rotation ticks, each row followed by its count of ticks
The counts run from 0 to 458.
[164  99 164 122 109 113 163 133 151 133 145  78 131 130 141 118 130  98
 138 125 180 141 104  95 114 122 134 145 115 105 143 121 107 124  99 131
 132 158 170 137 121 155 148 116 161 145  94 156 137 170 192 114 104 185
 121  79  76 143 146 144 144 170 126 166 103 154 132 132 174 120 140 139]
147
[ 96 159  85  82 115  88  73 124 126 113 121 103 139 122 139 115  82 116
 149  91 127  75 110 146 139 124 133 104 141 145 103 128  95 142 136 156
 131 140  88  84 145 101 127 154 135 133 151  97 165 128 102 113 125 130
 101 145 169 152  86 167 144 134 131 126 187 158 133 129 157 125 186 151]
451
[128 132 100 125  90 116  97 123 129  91 188  78 121  75 133 147 116 123
 151  78 150  92 117  73  87 138 147  76  95 102 145 105 126 166 125 143
  86 125 122 140 154 128  79 140 132 144 121 114 110 135 119 105 135 169
 102 105 108 154 128 157 108  90 104 119 127 104 161 149 181 143 118 127]
2
[134 102 160 133 125 121 122  95 122 120 147 120 161  75 140 114 188 158
 127 124 151 151 162  80 110 134 100 110  99 134 140 135 109 160  93 153
 120 105 112 150  89 143  51 125 113 123 123  93  96 111 128 140 156 159
 118 104  62  89 173 143 129  77 125 104 146 129 173 142 156 129 102 119]
392
[110 104 120 113  82 144 140 111  94 137  71 177 152 141 172 140 113 138
 105 156  96 169 144 118 168 128 104 165 144 159  96 154 177 150 101 116
 192 155 137 121  90 147 114 136 132 128 127 128 140 145  95 164 131 137
 115 165 143  87 125 129 141 156 116 131 131 134 127 160 105 124 139  59]
203
[133 109 125 116  99 112 125 133 118 132  91  56 120 123 167  98 104 141
 137  84 152 106 108 129 113 106 137 126 135 110 134  89  93 129 163 156
 114 157 139  90 121 102 142 119 132 110 118 101 163 179 165  98 123 203
  98 134  83 117 127 154 121 126 143 158 137 155 122 138 176 109 175 141]
275
[130 116 110 102 131 133  94 150 140  81 137 124 104 101 117 114 187 212
 202 136 101 101 114 141 105 120 118 159  87 137 135  88 108 125 122 112
  89 120 110 126 120  79 126  95 123 117 186 127 118 144 139 104 141 151
 161 142 121 112 140 168 131  87 145 102 170 119 142 164 144 101 124 134]
444
[ 92 162  92  77 120  94  70 122 125 103 125 126 140 131 133 117  84 126
 167 105 116  84 106 161 145 123 124 119 149 151 113 122 104 130 126 140
 135 148  94  82 144 104 134 157 133 132 169 103 163 129 103 127 126 131
 111 152 175 148  86 162 157 139 130 125 200 154 127 139 159 112 185 150]
450
[110 145  99 123 153 137 137  61 133 128  88 142 154 136  96 112 160 145
  97 116 120 113 175 156 132 129  78 102 167 157  80 175 148 124 144 125
 138 123  77 109 117  98 129 110  96 103 124  91 152 113 124 129 136 105
  87 153 158 119  96 132 142 128 151 107 162 165 144 124  89 137 157 171]
167
[129 145  63 118 124 113  78 106 100  77 151 123 143 147  87 167 100 119
 126 101  99  90 110 125 108 110 137  78 173 155 120  97 172 147 148 105
 166 145  98 109 164  97 126 109 105 118 151 119 143 110 105  97 103 139
  82 159 162 120 131 139 158 112 110 133 134  93 121 149 134 132 132 173]
89
[116 112 100 115  98 118  70 118  96  98 133  83 140  83 138 120 134 147
 130  88 124  95 131  99 104 117 135  82 117 128 139  94 105 157 158 161
 114 116 105 108 116  88  81 128 109 108 143  77 126 117 106 103 149 174
  92 152  85  90 157 157 108  68 127 122 149 112 145 144 169 130 128 132]
132
[126  98 137  96 144 137 126 129 152 113 118 144 135 116 135  84 203 199
 175 176 124 126 129 154 136 113  97 193 111 161 104 135  96 116  90 122
 123 103 111 122  97 102 118  99 128 121 172 132 120 123 136 121 145 132
 146 125 115  95 148 161 156 119 176  97 172 159 143 143 127 110 122 130]
122
[144  96  84  87  93 134 150 128 157 133 123  66 125 140 154  98 115  96
 104 127 160  93  94 121 120  93 148 146 139 114  86 119 104 120 144 138
 132 136 148 112 114 112 156 114 152 137  98 163 160 166 139  84  94 157
  83 119 124 132 134 151 127 181 176 153  87 171 134 133 144 159 142 125]
15
[123 161  98 133 127 111 145 112 160 108 152 106 114 134  93 149 108 127
 157  74 143  90 131 128  96 149 110  77 129 117 126 136 155 127 138 108
  98 153 103 133 175 129 154 129 124 131 124 113 140 152 170 118  98 132
 115 104 174 202  58 148 132 131 107 120 138 150 140 136 140 120 180 182]
361
[153  89 111 139  84 173 172 105 122 128 110  98 105 109 119 142 145  96
  87 115 162 147 151  67 106 148 138 109 109  92 135 133 153 133 134 123
 107 142 170 172 100 142 123 106 143 120  74 163 132 172 155 130 110 151
 123 105  98 119 146 121  86 157 103 141  70 115 144 146 119 173 114 118]
287
[134 146 132 158 140 107 125  80 128  96 191 149 180 138  86 170 135 126
 123 114 124 134 145 101 111 135  94  74 162 163 128 147 188 158  98  99
 163 139  93 138 162 161  97 129 109 124 126 107 112  86 136 137 116 138
  81 106 136 131 118 122 183 100  91 114 133 126 155 136 138 118 125 172]
217
[125 139 131  66 117  94 105 165 148 105 144 133 131 140 138 120  91 103
 197 146 128 120  84 131 150 132 139 170 118 141 131 127  96 122  64 124
 143 160 150 122 127 151 149 142 175 164 158 165 141 151 146 133 103 151
 148 105 146 164 123 155 169 180 124 143 171 149 126 143 167 109 159 130]
189
[130 140  72  90 108 116  95 117 114  96 135 102 142 159 114 142  56  65
 102  99 131  98  92 126 126 108 153  89 178 137 113 114 140 132 137 123
 169 162 138 105 140 117 145 134 141 123 128 139 169 136 111 102  86 145
  74 138 160 127 132 137 153 164 118 166 119 123 113 132 150 156 157 166]
412
[111 127 126 130 146 120 116  66 103 130 111 150 184 154 114 140 132 126
  88 138 112 141 153 131 138 108  90 106 195 181  94 160 166 147 117 120
 195 132  90 106 120 136 103 127  95 107 134  90 143  95 108 132 122 132
  65 148 126  81 135 127 181 121 131 129 149 142 135 126 120 129 137 162]
346
[115 123  68  70  93 140 108 156 136 109  92  82  87  98 143 104 113 128
 155 106 135  77  99 134 126 128 152 140 102  99 111  99  83 115 159 150
  81 140 140 108 115  77 152 123 148 128 137 141 158 174 122 102 122 136
 136 150 146 150 121 166  90 146 149 129 145 148 128 153 142 151 164 108]
54
[122 108  82 134 100 154 142  72  91 133  79 148 148 136 114 150 127 105
  59 124 116 142 171 104 141 130 110 105 164 138  92 161 189 143 136 118
 175 136 125 130  96 128 113 107 107 108  99 123 147 124  96 137 121 107
  84 163 148  90 129 111 124 145 115 128 103 121 132 140  80 168 133 114]
25
[164  83 137  91 117 137 142 127 119 130  96  91 145 143 144  97 138 100
 101 158 151 142 103 116 140  92 142 170 156 122 117 122  93 115 114 138
 167 145 169 110  79 120 143 101 148 118 117 158 159 157 149 104 102 172
  99 124  79  77 189 136 143 181 167 168 103 151 114 134 151 136 131 144]
18
[103 143  81 102 124 103  68  89 114 103 145 111 164 105 122 117 114 128
 114 101 117  84 135 125 129 113 112  80 150 161  98 126 112 152 144 158
 136 110  65  95 129 101  76 138 113 120 151  86 142  94  78 104 141 127
  71 148 142 109 127 152 137  94 142 108 171 135 153 128 146 145 137 147]
129
[141  81 167 148  92 147 161 116 127 132 112 162 144 102 168 141 167 171
 127 152 123 178 160  77 133 141  98 166 100 134 130 139 165 151  78 119
 154 131 138 156  85 163  81 124 137 130 114 133 108 143 136 165 139 156
 136 119  92  93 155 128 131 123 110 117 118 123 148 168 126 120 103  67]
71
[140 134 128  92 137  93 103 137 122 100 149 114 159 169 122 142  83 110
 165 126 122 114  71 146 129 100 134 143 167 152 133 107 128 125 107 113
 184 166 137  92 156 139 159 120 152 133 155 142 151 140 145 110  92 177
  99 127 132 127 128 152 197 158 128 160 149 137 107 141 169  91 156 173]
409
[138  96 138 106 122 139 129 103  94 127  85 153 165 159 121 135 119  91
  95 164 119 176 127 119 161 108 121 148 182 149 121 145 151 125  99 110
 208 154 161 121  80 143 140 107 131 121 121 153 152 137 125 146 107 149
 111 148 104  70 190 118 166 177 129 159 127 124 109 137 125 134 137 140]
21
[129 128 125 129 159 139 120  71 128 118 104  98 139  96  89 104 183 138
 119 100 141 115 173 120 110 138  97  71 133 125 137 145  89 126 154 152
  93 102  94 129  98  87  93 106  99  84 123  77 134 119 141 122 153 137
 113 130  83 102 150 146 106  89 146 116 163 141 152 117 138 137 139 194]
171
[147 125  86 151 122 135 128 109 142  82 183  95 117 113  84 157 149 148
 134  93 135  83 129  85  65 130 128  68 120 124 129  98 176 147 143  96
  97 125 102 147 174 109 108  99 104 118 130 119 115 128 146  90 110 146
  93 113 129 136 130 142 125  81 117 116  96  97 154 155 138 145 106 163]
221
[133 139  79  75 123 130 115 111 145 111  90  65 108 133  99 102 106  81
 120 102 150  84 113 134 121 127 154 108 143 110 123 127  79 105 155 146
 101 143 135 109 112  85 170 119 139 115 116 142 177 162 137  93 101 129
 115 130 145 142 132 156 100 174 150 146 139 154 118 119 137 159 178 184]
234
[134 107  97 104 127 127  91 113 153  91 195  90 143  89 119 109 177 156
 138 137 145  93 125  93  96 107 116 121 102 139 107 114 109 150 111 133
 106  89  87 136 125 107  68 112 119 132 150 120 107  95 110  86 138 140
  92 103 105 109 164 160 133  88 153 111 127 125 168 140 158 153  80 136]
261
[121 129  67  59  83 129  87 129 142 111 140  93 140 120 133 111  84  48
 101 136 150  94  95 106 148 107 160 126 135 120  87 136 104 132 115 146
 136 131 132 125 106 127 118 132 162 153 111 162 159 128  82 102 104 120
  93 116 161 132 144 146 120 182 151 142 124 144 144 127 149 190 135 113]
194
